128 stands for zero in the data rows.
Here is a table of points, one per row:
[124 110 141 134 125 136 196 129 169 191 104  89 104 114 100 180 110  95  88 111 158 166 100 103 101 125 162 117 156 125 167 127 159 104 140 151 179 113 166 107  72 113 128]
[192 132 151 111  47 106 181 156  85 181 126 144  56 150 125 178 218  92 160 108 184  44 139  54  87  67 120 175 172 141  80  89  95 131 112  98  72 120 148 120 100 154 128]
[123 175 133 142 100 145 104 141  79 133 142 143 112 114 146  96  73 112 117 115 135  87 138  86 105 151 144  97  92 122 116 113 140 162 146 132 128 119 105 126 145 104 119]
[104 123 154 138 109 128 127 115  99 101 173  98 145  90 117 100 138 104 170 141 159 109 116 124  76 146 155 115  89 150 125 124 111 109  79 174 133 149 104  80 125 135 115]
[157 109  73  99 180  88 123  86 127 139 155  75 178 212  74 137  98  70 126 202  95 126 153 113 126 113 191 128 119 147  50  88 145 153 125 100 120 121 212  33 153 171 133]
[155 156 162  95 135 194 122 130 164 124 120 113 131 145  99 154 106 136 149 135 113 142  98 122 106 121 135 130 139 134 174 128 137 133 107 138 117 124 166 129 111 170  94]
[138 142 132 137 100  83  66 135 119  92 119 128 157 122 127 151 141 121 148 136 127 143  88 124 147 145 159  82 149 114 113 153 130 124 133 140 127 132 134 176 148 118 151]
[ 80 109 160  93  89 124 135 206 152 133 145 122  90 181 109 165 141  82 124  76  65 100 100 197 149 118 118 140 127  92 100 130 178 132 163 133 135 114 145 106 140 106 128]
[151 175  99 122 122 177 127 124 171 125 112 115  97 133 118 131 107 124 138 160  82 129  97 126 115 130 144  85 158 141 141 170  97 116  81 144 100 128 115 169 113 119 108]
[124 112  74 108 151 144 154 156 101  91 114  83 163 124 169 108 145  87 120  95 110 133 108  66 124  90 159 177 107  74 174 147 173 115 117 204 159  65 157 190 115 156 161]
[131 195 143  83 127  96  72 115  80  98 108 101  72 125  93 105 113 173 115 166 128 178 158 149 161 114 102 169  78 155 134 100 192 157  99 148 128  85  96 138  90 185 228]
[ 83 133 176 163 135 123 118 163 135 141 144 114 109 123 141 143 116 101  91 104 128 123 123 118 138 139 172 100 164 136 129 152 150 113 114 124 147  96 201 135 112 156 135]
[138 134 150  95 112 105  95 153 162 134 121 123 150 108 119  98 154 187 110 129 145 124  58 135 144 190 130 145 128 119 140  96 105 129 132 123  98 130 155 150 141 131  93]
[131 118 129 138 137 120 129 111 138 204 201 116 110  95 166 118 132 177 161 105  58 172 152 130 120 125 150 125 168 119  79 110 117  81 103 167 127 119 164 161 140 104 213]
[130 158  99  95 151 119 131 138 165 119 115 105 134 123 112 127 120 109 133 156 134 140 145 175 130  87 111 111  93 106 136 171 107  94  99  98 114 134 143 161 120  86 115]
[119 133 152 149 128 118 126  81 113  94 148 164 155 135 160 149 143 129 112 105  96 103  89  72 159 126 117 124  65 175 145 151  92 142 140  88 122  96 132 142 107 169 102]
[136 192 119 104 114 149 102 172 116 124 103  85 126 124 127 112 102 105 127 122 146 111 122 160 114 136 139 135 171 117 171 162 110 139 108 160 105 108 143  88 145  94 105]
[127 146 122 112 141  73 112 134 150 121 116 146 153 127 131 110 152 136 140 156 134 153  91 114 126 113 133 116 149 134 121 119 120 113 159 131 122 122 136 140 124  88 133]
[138 141  89 115 129 128 141 114 178 140  80 122 159 144 117 112 120 133 136 133 124 143 137  98 151  79  97 121 103 134 139 160 110 115 127 122  91 133 140 145 116 123  93]
[145 123 162  97 129 123 132 116 137 156 147 152  79  82 148  64  77 115 115 112 171 151 121 109  84 115 109 105  71 110 142 133 130 166 136 106 102 163 148  97 128  92 128]
[152  70 152 158  98 160 124 185 119 116  90 122 164 135 128  92 165 173 220 165 129 129  92 150 139 152 143  77 124 135 136 153 113 128 131  73 119 118 113 138 104 203 165]
[ 44 111 137 116 186 178 152 125  21 152  86  82 141 169 160 133 175  98  92 189 109 201 128 132 143 211 106 136 144 120 132 111  83 115 144 140  81  67 161 125 132  71 114]
[152  60 111 138  79 157 103 116 166  93 122 184  90 139 217 120  80  46 130 129 155 174 134 183 234 129  85 138 140 122 169  45  84 114  51 175 138 147 167  93 156 181 161]
[136 100 107  97 105 111 120  99 150 146 101 150  73 142 107  84 114 126 157 155 145  68 152  99 131 220 192 206  94 108 177 162 115 101 198 103 170 171 160 157 165 135 169]
[171 151 131 104 130 144 100 120  51 151 120 115  91  85 133 129 131 157 190  87 124 140 158 133 229 106  87 138  82 120 104 164 114   9 205 181 190 134 147  87  67 116  39]
[149 117 118 112 195 134 141 116 155  76  77 133  58  54 186 123 173 104 125 130 108  81  87  97 154 135 119 101 132 115  74  92 159  81 101  59 109 118 108 108 165 111 139]
[ 92 144  63 178 118 130 109  91 154  97 162 119 133 158 139 113 117 114 153 135 122  67 128 147 102 133 117 145 135 133 170  72 185  18 127  83 123  81  43  86  94 146 102]
[104 142 135 133 122 138 125 119 118 143 110 173 127  77 143  92  90  83 145 127 128 101 168 118 111 165 138 115 106 122  93  83 114 140 107 144  95 116 118 153  99 102  84]
[135 120 167  85 187 214  87 120 127 136 154 115 173 187 115 142 123 127 188  32  74 152 118 100  99 116 141 128 111 124 175  39 141 143 185 158  93 158 146 144 152 126 117]
[126  85 147 138 152 117 161 133 109 192 131 107 128 161 102 131 119 117  99 108 139 135 139 142 143 141 156 111 134 113 154 125  91  96  91 124 128 115 101 143 140 133 108]
[ 82 132 137 143 136 161 191 152 110 151  92 112 151 100  90 113 122 116 135 108 124 133 160 156 164 121 127 140 142 108 142 126 120 161 134 116 146 142 140 115 174 164 174]
[164 128  55 105  73 146 194 143 121 114 202 131 175  78  60  93 162 172  34  94 169 153  63 161 149 187  96 149 112 143  84  86 150 119 169 136 114 112 149 177 137 156 106]
[127 104 177 113 176 107 203  89  79 129 124  65 112 179 105 101 137  92 150  97 168 140  79 158 135 110 181  89 109 124 114 128 133 128 103 154 154 176  52 148 133 108 137]
[171 120 111 116 127 154 121 105 109 157 162 172 126 118 113 105 167 106 129 172 101 130 136 168  98 105 143 150 131 138 149 144 104 138 136 141 138  96  94 146 146 126 130]
[102 150  73 161 130 161 119  68 109 143 141 159 124 132 151 121 176 110 172  90 127 160 152 153 120 178 117 202 132 138 104 206 231 199  56  83 161 211 162 125 100 126  60]
[ 96 149 171 119 134 108 160  86 124 184 110 103  73 170 103 108  88 146  94 112 103 140 132 133 181 133 128 121 109 194 110 135 127 147  94 151 114 113 101 148 101 177 154]
[ 98 115 156 139 141 173 152 178 102 144 124 113 113 138 126  88 103 125 114 110 133 130 125 132 148 100 120 113 161 139 143 144 144 130 145  78 147  99 160 102 162 143 148]
[ 98 187 124 129  41 108  98  85 126 133 138  99 180 202 147  51 163 130 116 160 174 131 128 100 122  92  96  96 183 102 171  95 191  83 138  95 116 198 147 137  75 108 152]
[152  41 113 244 100  90 112  93 146 154  89  70  82  89 128 116 145 127 109 167  73 143  73 129 112  87  94 132 129 127 139 152 193 163 154 193  57 142 130  97 182 121  83]
[187  84 200 133 139 176 157 166 172  83 136 125 193 128 177 153  98 110  87 185 165 109 179 133 148 150 146 181 130 255  93 170 191  97 171 169  82 177 102 146  95  66 144]
[109 108  98 133  94 155 154 117 138  80 132 108 131  38  82 111 128 142 146  97 100 126 151  99 123  92 151 141  90 154 120 129  87 145 110  83 148 107 127  62 104  94 155]
[123 154 126 107  94 147 128 113 162 127 147 128 127 105 144 154 127 170 128 142 140 120 123 122  96 153 140 123 124 168 133 123 132 127 128 164 186 121 124  82 140 120 124]
[147 135 130  77 116 142 131  94 115 128  97 148 135 120 174 152 116 106 125 167 115  94 113  94 132 184 129  78  93  81  79 119 166 157 138 100 126 134 148 114 136 102 128]
[101 145 143 160 148 104 100 147 190 132 118 111 125 138 166 136 186 171 132 150 161 168 153 149 111 143 123 155  89 118 104  91 146 170 124 117 138 126 144 166 123 147 103]
[147 138 143 152 127  73  81 155 138 142 112 162 161 127 110 108 141 110 139 114 124 171 127 139 125 124 161 152 128 117 123 140 119 112 147 122  92 122 135 129 109 122 132]
[118 144 111 147  79 117 175 129 116 127 146 160 133 153 176 121 104  94 125 104  97  96 140 123 101 161  92 136  66 120 120 143  91 179 135 126 114 127 123 132 118  95 148]
[ 50  56  89  85 165 113 125  67 116  89 141 203  74 152 101 184 143 189 145  69 189  86 194 152  99 131 162  51 141 169 175 184 175 120 128 151  34  82 184 108 128 141 142]
[ 72 180 120 185 155 109 208 177 108  48 134 203  98 107  96 125 151 167 137 180  93 150 113  87 136 123 170 121 120  95 125 111 101 131 133 184 124 224 132  91 103 154 108]
[ 98 141 125 111 155 117 166 153 170 153  97 132 154 144 128  97 110 125 148  82 117  91 105 150 136 119  75 118 157 168 107 144 131 144 119 170 158 101 151 113 158 130 148]
[151 131 112 133 118  96 116 136 142 152 118 137 164 128 126 158 128 144 161 150 181 165 110 132 117 129 134  75 115 111 105 109 148 121 145 160 156  91 125 124  96 134 122]
[129 138  39 152 149 142  74 147 140 162 102 120 106 128 114 114 152 101 147  99 194 154 141  99 165 143 156 130 165 157  99 127 112 187 177 131 142 118  53 138 157 120 141]
[ 96  83 151 116 139 121 144  96 114 137 166 129 115 181 139 115 127 171 123 105 114 121 121 114 177  99 149  95 153 117 110 126 103 120 119 135 161 161 124 163 189  98 116]
[139 112  92  75  91  44 185 141  50 105  76 103 126 111 203 164   7 173 155 111  84 162 157 178  46 112 141 165 213 147 124 104 130 134 139  73 144 148 130 185 167 192  48]
[164 153 144 117 167  87 113 110 128 121 145 162 170  81 126 131 142 119 123 118 138  98  87 159 154 136 151 155 154 135 155 150 130 133 106 117 140 114 110  86 159 122 118]
[187 136 100 176 157 156 135 184 101 108 158 190  95 158 111 124 117 157 104 182 143 146 143 170 132 114 129 102 144 109 109 130 164 133 156 139 109 125 101 147 132 120 134]
[ 94  65 145  99 152 118 113 158 118 115 200 167 122 116  63 157  63 114 210 178 162 115  96  61 154 121  41 200 173  98 129 111 162 163  73 122 148 105 112 192  93  68 131]
[ 69  94 132 132 163 210  66  79  98 154 101 142 158 107 165 195  67 168  50 140 186  87  44 147  67  60 112 232 141  39  15 191  57 104 151 152 123 176  76  91  94 181 181]
[126 139 126 128 155 113 180 108 160 182 165  68 129 131 160 181  80 192 144 106 116 132 158 115 209 166 133 125 169  75 152 104 128 139 148 105  79 138  81  96 112 117 168]
[120 116 146 170 121 164 145 134 142 124 176 100 153 121  97 109  94 100  87 110 114 129 180 156 148  91 154 123 120  94 118 127 106 124 119  59 115 134 171 176 165 147 124]
[100 150 136 162 110 135 110 120 148 113 171 143  96 126 131 172 137 110 119 136  99 114 132 116 114 154 136 132  97 149 103 132 111 104 112 115 162 121 122 134 134 125 111]
[183 105 195 106 165  89 134 107 168  44 166 115 109 123 103  72 158  96 103 101 107 160 216  75  72 219  18 101 194  61  96 204 105 132 173 148 160 109  69  98 117 201 127]
[154 159 111 113 131 120 117 108 121 141 193 136 146  63 167 176 145 123 123 148  98 135 137 167 144 131 131 140 146 119 191 164 109 172 158  78  91 126 105 102 116 139 183]
There is one direction along which these points spread out most. Take the direction at right angles to it along which they spread out most. Then take the direction at right angles to both along which they spread out most. Go by this last direction. For each point below, how far along it does it lie, from 0 to 99? 50 is the average, and the first point above lies past it. One standard deviation of the points above along it is 16.
[141 161 140 170 157 138 134 132 133 152 130 200 136 131 118 112 100 129 138 136 119 101 122 138 119 125 131 129 109 133 146 142 134 111 134 108 149  95  98 125 149 154 108] 46
[185 165 173 211 114 125 152  58 100  95  58 137 150 132 100 176 161 169 129 111 164  79 178 137 103 131  92 139 136 120 127 113 128 108 106 137 145 109 183 135 182  73 181] 43
[171  64 133 132  93 142  98 140 126  95  96 157 152 173 144  96 156 205  59 129  90 121 169 129 154 100 192 129 157  86 132 117 128 190 104 112 184  83  99  95  47  52  83] 56
[124  77 115  89 135 111 101 211  86 194  99 170 154 114 101 193 163 151  55 115  99 139 174  67  70 166  97 101  54 149 172 104 159  61  49 115 152 201  58 105 163 128 138] 45
[156 149 116 108 104 157 136 120 159 135 102  99 138 155 127 142 150 135 144 158 133 145 123 145 136 108  89  81 107 109 132 159 119 149 117 113 131 147 141 149 122 120 116] 60
[147 105  78 157 207 117  63 142 106 121 125  78 109 104 103 129 127 120  89 121 110   5 128 171 110 113  73  99 155 171 160  61  69 164 149 168 172 216 181 174  38 154 131] 52
[140 138 142 105 155  96 143 123 140 152 164 183 163 124 169  98 175 123 121 141 143 114 126 181 104  90 140 146 125 142 142 139 128 133 125 132 156 109 111 116 138 137 124] 50
[145 145  93 131 118 114 101 181 111 127 114 123 168 151  98 148 121 137  96 114 100 155 133  81 146 113  83 120 148 150 145 175 110 115  68 117 114 155 129 110 172 121 137] 56
[116 117 124 145 111  82  92 155 158 136 113 102 164 122 138 127 136 138 176 134 144 137 126 143 122 137 124  99  96 123  97 136 110 140 135 130  94 117 121 147 111 121 132] 61
[152 150 128 143 125 100 118 122 147  45  89 139  91 191 104 148 110 113 127  81 142 220  69 150  75 137 132 149 112 157 111  84  80 127 155  78 140 138 106 131  95  89 167] 57
[ 61 117 181 104  55 142 108  73 138 119  84 166 155  61  72 153 162  88 120 160 103 134 151 153 137  77 129 113 163 148 130  70 141 139 188 140 143 121  77 157 167 143 117] 53
[ 94 132 136 142 115 127 122 134 119 122 164 133  99 119 168 133 123 130 134 153 142 125 125  94  98 119 111 115  99 168 157 151 101 139 168 102 163 120 128 109 154 108 117] 38
[129 171 121 134 130 129 112 167 185  89 134  57 110 153 148 151 141 151 120 137 175 113 168 107 142  80 140 164 109 112 146 133 100 136 104 161 106 117 106 149 185 141  61] 56
